rotation steps, each row followed by its count of steps:
The counts run from 0 to 451.
[ -7 -14  -8   3  16   5  14 -21 -15  -2  16 -14  11  22   9 -10  -6   0
 -34  -2  16  23  -1 -18  -8  18  16 -15   6  -3 -10   0   8   1  -2 -11
   1  -2 -10   5   2   7 -14   1 -21  17 -30   7 -12 -14 -23 -12 -18 -31
  -3   8  22 -28  10  -3   6 -20 -10 -31   3   3  26 -23   7  -1 -11 -11
   0  16 -12   8] => 202
[  7   3  -7  -7  14   7  14   7 -14  -6 -10 -17  13  15  29  -5 -10   2
 -13 -14  17 -16   7 -41   3  30  17   6 -13  16 -13  -3  10 -10  11 -11
 -14 -14  -4  12   1  -5  12   1   7  26 -11  -8  -5 -23 -20 -18  33   3
 -19  -8  22  17  21   9  23  -5   7 -15   6   5  15  -8  11   9   4  -3
 -15   8   4   5] => 139
[  8 -20 -31  -6   5   5  30  12 -19 -14   4 -14  23  16  12  -6 -15   6
 -32  -4   0  -6   2 -31 -10  37   2  20  14   1 -11  -2  16 -14  -7  -1
 -10 -15   3  10  -5   9  -1   6 -15  18  -3   0  -9 -14   0 -10   5  -7
   8 -17  12  -8   8  -3  15  -7   4 -31   5  16  39  -4   5   8 -10 -15
  -6   2  10  -6] => 302
[ 11 -16   4   0  -5  20   3   1  -6  12  13  11  -1  -1   1 -12  -9  -3
 -26 -22   3  19  -8 -25   2  -4  10  -8 -10   8  -3  14   5   1  21   1
  -6 -15 -10  -5  -7 -15 -14  10 -16  49 -10   8  -7  -7 -11 -22 -12  -3
  -4 -15  24   3  26  29   4 -12   8 -18 -13  -9   0 -13   6  22  11  -3
  -9  40  -3  10] => 86
[  6  -2 -13   8   8  23  16   1   8   8 -11   1  -1 -17  17  -5   1   3
 -18 -10   0   7  10 -26  -5  10  11   8 -16 -16 -23 -10   9  -8  30 -16
  -5 -17  -4   5 -24  -7  -5  10  -8  16 -11   3  10   0  -6 -20  16   1
   4 -17  18   7  40  20   0 -14   8 -23  -1   0  -3 -24   8  17  -9   5
 -38  19   1   3] => 421
[ 17  -1  -2  -4   0  14   4  16 -10   8 -13   1   7   9  10   3  -5   2
 -14  -6  -4 -12 -11 -45  -1  23   4   9 -14  12 -21  12  -5 -17  23  -3
   6 -18  10  -2 -11 -10   8   5 -13  31  -7  10   2 -12 -12 -12   9   6
 -15 -18  16  25  33  27  16  -4   6 -14   1   1   6  -6   0  18  12 -20
 -40  10   4  -5] => 60
[  7 -17  11  -1  -3   2  16   4 -22   8  14 -11  11  26   2   2  -7   4
 -26  -2  -3  16  -6 -21  -3  29   7  -1   9   5  -8   7  -7 -14   2  -4
   7   6   4  -9  -1   6  -9   2 -39  34 -15  21 -18 -11 -11 -10 -21  -8
   5 -17  22  -7  21  14  16 -10  -5 -40  -9   2  22  -6  -7   4  -2 -17
 -16   0  -3   3] => 126
[  6 -16 -20  14  19   5  21 -11 -13  -3   2  -3  10  -1  29 -18 -22   9
 -20  -4   7  12  -1 -21   6  33   5   8  -2   5 -20  -6   5  -7  13   2
  -9 -14  -7   3   9  14   3  -5 -15  32  -6 -16   0 -24 -13  -3   5  -8
   1  -6   8 -24  24  13  -2 -21  18 -45   3   4  15  -1   0  18  15  -7
  -3  -1   6 -14] => 31
[ 10  -8   4   2   1  28  19   7  -8 -15  10   5   9  -9  12 -11 -28   6
 -10  -9   0  -2  17 -31  19   6  24  -1   2   2 -12   3  -5  -7  14  10
   3 -19 -13  19  10 -12 -15  22 -10  27  -6   0   4 -29 -13 -10  13 -11
 -27  -8  -8 -19  17  23  10 -14  -6 -33  -9  -7  17 -17   4  15   6  -9
  -7  13  15  -1] => 181
[ 10 -26 -14  12   2   2   2  -4  -1   2  18 -12  -3  13  15  -8 -14  12
 -29 -12   5   2  -5 -24 -14  11  -8  17 -13   3   1  10  36   4  20   7
  -2 -18 -21  17  -7  -4   4   3 -20  40 -16  -6  -7  -2 -12   5   0  -8
   2  -4  21  -7  23   1   0 -12  -2 -27  -1  15  35 -17  -6   8  -9 -13
  -5  16  -3   1] => 195
[  5 -17 -18  13  18  26  18 -10  -4 -10  14  -5   7  -1  10  -9 -16  14
 -28  -3  10  16 -14 -33  -5   2  12   2   0  -3 -23   8  -2   0  24 -10
 -21  -3 -20   6   2   1 -18  -1  -6  18   5   9  12 -13  -2 -11   2 -18
   5 -21  13  -9  31  17   1 -15  16 -36   5  -5   5 -14   9  21   0   5
 -17  18  12 -15] => 110
[ 21  -4  -5   3   1  26  13  -6 -15  -7   8  -1  11  20 -11  -4  -9  -1
 -40  -8  22  -5  -7 -31  -3  13   5   9  -9  19  -7  16  12  10  17 -12
 -21 -19 -12   4   2 -12 -12  18 -12  26  -5  15  10 -14 -17   2  -4 -19
 -12 -10  22  -3   5   0  16 -12  -4 -16  15   7  22 -22   4  13   4 -17
 -15  18   7  -6] => 373
[ 19 -12   7   0  -1  27   8   3 -12  -9  17  -8   3  24  -2   5 -17   9
 -25 -15  18  -9 -11 -42   4   6   6  10  -6  23  -9  22   6   6  20  -5
 -23  -8 -16   9   3 -10  -9  18 -10  31  -2  20  10 -10 -16   0   5 -11
 -15 -17  20   9  21   2  19   1  -4 -17   4   8  21 -18  -5  15   2 -10
 -21  18   7  -8] => 371
[ -5  -9  -4   5  20  17   3  13  -8   7  -3 -24  13  19  11   5  -6   2
 -19   3   2   7 -17 -43   4  25  20  -2  -3 -10 -23  18 -18 -19  15 -19
   7   4   1   0  -2  -1  -2 -13 -10  -2 -25   3   5 -16 -24  -6   7  -9
  -9  -4  20  11  33  14  18  -6 -11 -23   7 -18   8 -19   8   2   7 -19
 -27  16   0 -12] => 133
[  0 -25  -7  -3   4   3  11  -3 -15  -2  21  -4   4  20   7 -14 -23   1
 -30  -5   4   8   4 -20   0   3   4  -1   8   9  -2   6  19   3  -2  10
   3 -23  -5  15   8  -1  -7  22 -22  54 -14   7 -17 -15 -11  -9 -14  -8
  -6   2   4 -21   4   3   2 -16  -2 -23 -11  16  37 -13  -2  10 -12 -15
  12  11  -7  17] => 277
[ -5 -25 -10 -23  13   4  22  19  -2   5 -15  -8  11  -4  25   0 -15   1
 -19  13 -13  -3  14 -38   3   1  12  -1  16 -22 -14   5   9 -21   8  -3
   9 -23  10  31  -2  -8  -8  25  -7  24 -18   2  -7 -16   0 -13   3   1
  -5   1   2  -7  21  20  -5 -10  -1 -24 -17  -4  17 -14   8   3 -25  -6
 -18  11   1  14] => 75
[  5  -5  18  23   3  16   2   4  -5  12   8 -15   0  13  14   5 -16   4
 -12  -4  10   7 -16 -39  12  20   8   1 -16   7 -11  15 -10  -7  34  -5
  -3  -1 -17   7   8  -5  -4   0 -16  24 -20  10   6 -14 -21  -4  15  -1
 -12 -11  17   5  27  10  11 -11  -4 -39   0  -7  13 -16   6   6  18  -8
 -25  11   0 -15] => 289
[-10  13 -11  -8   6   7  13  -2 -17   5  -3  -2  11  22   6  -7   0  -8
 -20   7  -2   2   1 -34  -8  25  22 -12   1   4 -20  -4  -1 -17  -7 -12
  12 -23  14   1  -6  -4   3  17 -15  18 -27  30 -13 -11  -7 -41   4 -12
 -15  -4  10   7   4   9  17 -13  -1 -11   4   4  22 -16  19   2 -15 -16
 -26  11 -19  23] => 406
[ -6 -10  -6   7  17  -1   1  -7 -19  -3  21 -21   4  24  16  -7 -13  -1
 -29  -8   6   9   0  -9  -5  21  10   6   1  15 -13 -10   7  -1   0  -4
  10  -3  -1   7  -3   7   3   2 -28  43 -19  11 -21 -13 -18 -13   0  -4
  -1   2  12  -9  21   5  19 -23  -7 -17  -1  22  39 -18  -4   2 -14 -12
   4  -9  -7  22] => 122
[  4 -21 -19  -3  26   5  -1   2 -12 -11  12 -27  14  15  27  -6  -5  12
 -28 -22   7  10 -14 -17 -12  21   8   5  -3   6 -18  -1   5 -10   4  -7
   4  11  -5   0 -13   4   4 -23 -10  34  -9 -18 -16 -11 -19  -8   4  -2
   2  -3  33  12  46  21  19  -9   4 -17  -3  -1  10 -12  -1  11   3  -7
  -3  14   9  10] => 393
[ 15  -5  -1 -24   9  11  22   8 -17  -4 -22  -1  13  10  13   8  -5  -3
 -30  -1  18 -19   5 -36   3  19   8   7  -4  21 -17   3   7  -9  13 -21
 -19 -17  16   5  -6  -9   0  23  -4  31   1  12   5 -22 -13 -13   8   1
 -15  -9  23   8  20  16  13  -6   5 -13   6  12   8 -12  -2  10  -6  -5
 -30   2  10   8] => 142
[ -2 -15  -9  -8   8   9   8  12  -7  22  -6  -6   1  16   1   2   8 -14
 -32  -1  -3  13  -5 -26  -1  17   8   5  -4  -8 -21   4   3 -11   8 -23
   0 -14  24 -11 -24   3   1  10 -25  24 -22  17  -4   7 -19 -23  -5   5
  14  -9  28  17  29  10  13  -8  -4  -4  -2   7   8 -23  -1  10 -14 -15
 -24  20 -17  17] => 323
[ -2 -33   3  -7   4  19  12  13  -4  -2  23  -8   6   3   6  -6 -21  10
 -12 -10 -12  22   0 -34   8  -6  23  -7  17 -14 -12  14  -6 -15   2   3
   1  -4  -7  11   2  -3 -20  10 -19  28 -11  15  -9  -4  -8 -23 -14 -12
   3 -17   4  -7  27  18   8  -3   1 -31 -28 -10  14 -13   3  14 -12  -1
  -3  28  -3  10] => 436
[ -6  -6  -5   8  19   4   5 -21  -9   8   4 -13  -3  21   8   0  -8  -6
 -41  12  17   8 -11 -13 -13   0   0  -3  -8  16 -17  -1  13   5  23 -15
   0 -14  -1  11  -6   1  -6  14 -21  42 -19  23  -5 -12  -9  -4  -3  -7
  -1   9  18 -10  19   7   0 -29  -1 -15   8  20  25 -28   3   3 -16 -11
 -16  -4  -9  13] => 119
[  3  -3  12  -2 -10  14  17  12  -3  26 -10   4  -1   2   2   1  -3 -14
 -20   1  -5   3  13 -36  13  10  15  -1  -8  -4  -5   1   6  -9  19  -9
  -1 -26   9   9  -9 -14  -9  35 -19  29 -28  27  -2  -7  -7 -31   9   9
  -7 -14  11   5   8   7   8  -9  -6 -22 -10   1  18 -24  13   4 -14  -3
 -28  21 -14  15] => 249
[ -1 -18 -23  13   6  20   7   1 -12   2  26  -7  -4  16   3 -16 -21  -2
 -21 -15   4  11  -3 -33  14  13  13  14  -3   2 -14   3   9   6   4  -5
 -19 -24  -8   3  -1   9  -4  16 -12  29 -12  18   2   4 -16 -28   9  -2
   8 -16   7   4   9 -12  23  -5   7 -11  -5  18  33 -21   4  22  -4  -4
   6  25 -19   7] => 15
[ -4 -11 -19  12  13  13  -2  -6 -12  -5  26 -10  -2  27  13 -16 -26  11
  -8 -13   5   7 -19 -45   6  15  10   2  -9  11 -20  14  11   1   7   1
 -13 -20 -17   4   9   5  12  -2  -7  26 -18   8   5  -5 -22 -18  13 -16
 -10  -8   9  10  20  -4  16   0  11 -13   0   8  23 -11   5  16  10  -8
  -3  24 -18  -1] => 367
[ 11 -14  -2  -7  -3  17  19  -7 -12  -7   6  10   4  11   4  -6 -23  14
 -12   3  -2  -4   1 -45   2  17   5  -3   4   1 -21  17   5  -9   7   3
   2 -29  -4   6   6  -4  -6  22 -23  18 -11  15   7 -14 -20   3 -18 -36
 -25  -1   0 -20  17  10  -3  -7  -2 -29   2   8  18  -8 -15  12   0 -22
 -24   6  -2  -4] => 102
[ 11 -15  10  -1  -6  17  18   7  -7  -6   8   0  -2   7  15  -2 -26  15
   3  -1  -6  -7  13 -46  11  19  11   5   1   2 -19   8   6 -10  10   4
   4 -25  -6  15   4  -6  -2  26 -25  19 -17  14   2  -9 -22  -2   3 -18
 -26  -9  -5 -14  23   4   5  -1 -11 -30  -9  11  28 -12 -18   8  -7 -13
 -22   1  -6   1] => 100
[ -3  -8 -22  -7  18   8  18   1  -9   1  -5 -13  25  13   5   3  -4   5
 -41  24  -3  -5 -16 -33 -28   9   6  -3   9  -6 -16  13   0 -18  14  -7
   9 -12   3  14  -2  -7 -11   3  -8  14 -10  13  -4 -21  12  -4  -9 -17
  -2  -6   9  -4  16  21  -2 -17   0 -27  12 -10  20 -18  21   2 -14 -24
 -29   8  13  -8] => 307
[ -7  -9   5  16  17  30  -8   1   1   9  11 -10  -8   5   7  -2 -19  -2
 -16  -3   8   8 -10 -33  22 -10  20  -3 -14   3 -18  13 -13   4  28 -10
   2 -14 -13  16   5 -10 -11  14  -7  27 -21  14  15 -12 -27 -12  17   2
 -21   2   3   5  28  11  17 -14  -9  -8  -3  -6  13 -36   5  10   5  -6
 -14  23  -7   3] => 444
[  6 -26   7 -14   5  14  12  13  -5  16  -1  -1  -5   5  18  -4 -12  -4
 -11 -19   2  14   7 -34  21  10  14   2  -3  -3 -17   5   7  -7  13 -15
 -15 -11   8  -3 -11  -1  -6  15 -16  37 -13   6  -2   1 -26 -23   1   6
   4 -13  27  14  34  11   9   3   8 -18 -25   3  -1 -13 -10  13  -4  10
 -14  24 -14  18] => 166
[ -5  -6  -1  20   0  22  10  -6   3  19   4   0 -10   3  -1  -6  -5 -10
 -18  -1   4  15   8 -29  14  15  16   2 -15 -13 -18  -2   8   4  23 -21
  -4 -22  -2   3 -14   0 -10  23 -23  13 -30  24  12   2 -27 -23   7 -11
  -3  -8  12  -9  17  -7   7 -16 -11 -18   1  12  17 -36   1   5 -10  -5
 -24  21 -24   8] => 94
[  3  -3   0  -5  11  -4   9  -6 -18  16 -12   3   9   6  23  -9  -2 -10
 -35  -9  13  12  -6 -14  -5  13   5 -10 -10  17  -7  -3   5  -9  20  -7
  -2  -9   8  -4  -6  -4  -1   2 -13  55 -12  -2 -20 -23  -8 -24  -2   8
  -1  -4  30   2  24  34   1 -23  18 -27  -5  -4  -1  -4  14  13   6  -2
 -16  12   0  12] => 316
[ -9 -13 -14 -11  22  -2  14   5  -6  -2  -8 -20  11   5  36   2 -10  12
 -11   9 -14   3   3 -32 -11  20  14  -3  10 -13 -29  -6  -2 -29   7  -8
  19  -5   8  15  -6   3   3  -1 -18  17 -17   6 -13 -13  -1 -18   5  -3
  -3  -3   2   0  40  24   3  -8   7 -28 -11   1  12  -8   3   4 -20  -6
 -31  -7   1  10] => 231
[ 19  -1 -10  -4  -1  15   8  11  -8  11 -14   9   7   9   5   1  -2   2
 -23  -7  -2 -11 -11 -39  -7  21   0  10 -19  12 -21  13   3 -12  23  -5
   5 -25  10  -6 -16 -14  10   6 -11  30  -7   6   4  -9 -14 -10   3   0
 -14 -13  19  23  30  27  10  -5   7 -10   7  -1   2  -9   4  17  15 -24
 -39  17   1  -5] => 61
[  4  -4 -14  19  10  22   5   1  -6 -14  17  -9   9   4   3  -8 -17   7
 -25  -1   3  -2   3 -21  -1  18  15  10  -6   0 -14  -1  -2  -5   8   3
  20 -22 -13  17   8  -8  -8  12 -19  16 -18   0   3 -20 -19   4   9 -20
 -26   6  -4 -23  13   5  16 -26 -22 -22  13   4  39 -29   4   4   2 -30
  -9   9   7  -3] => 24
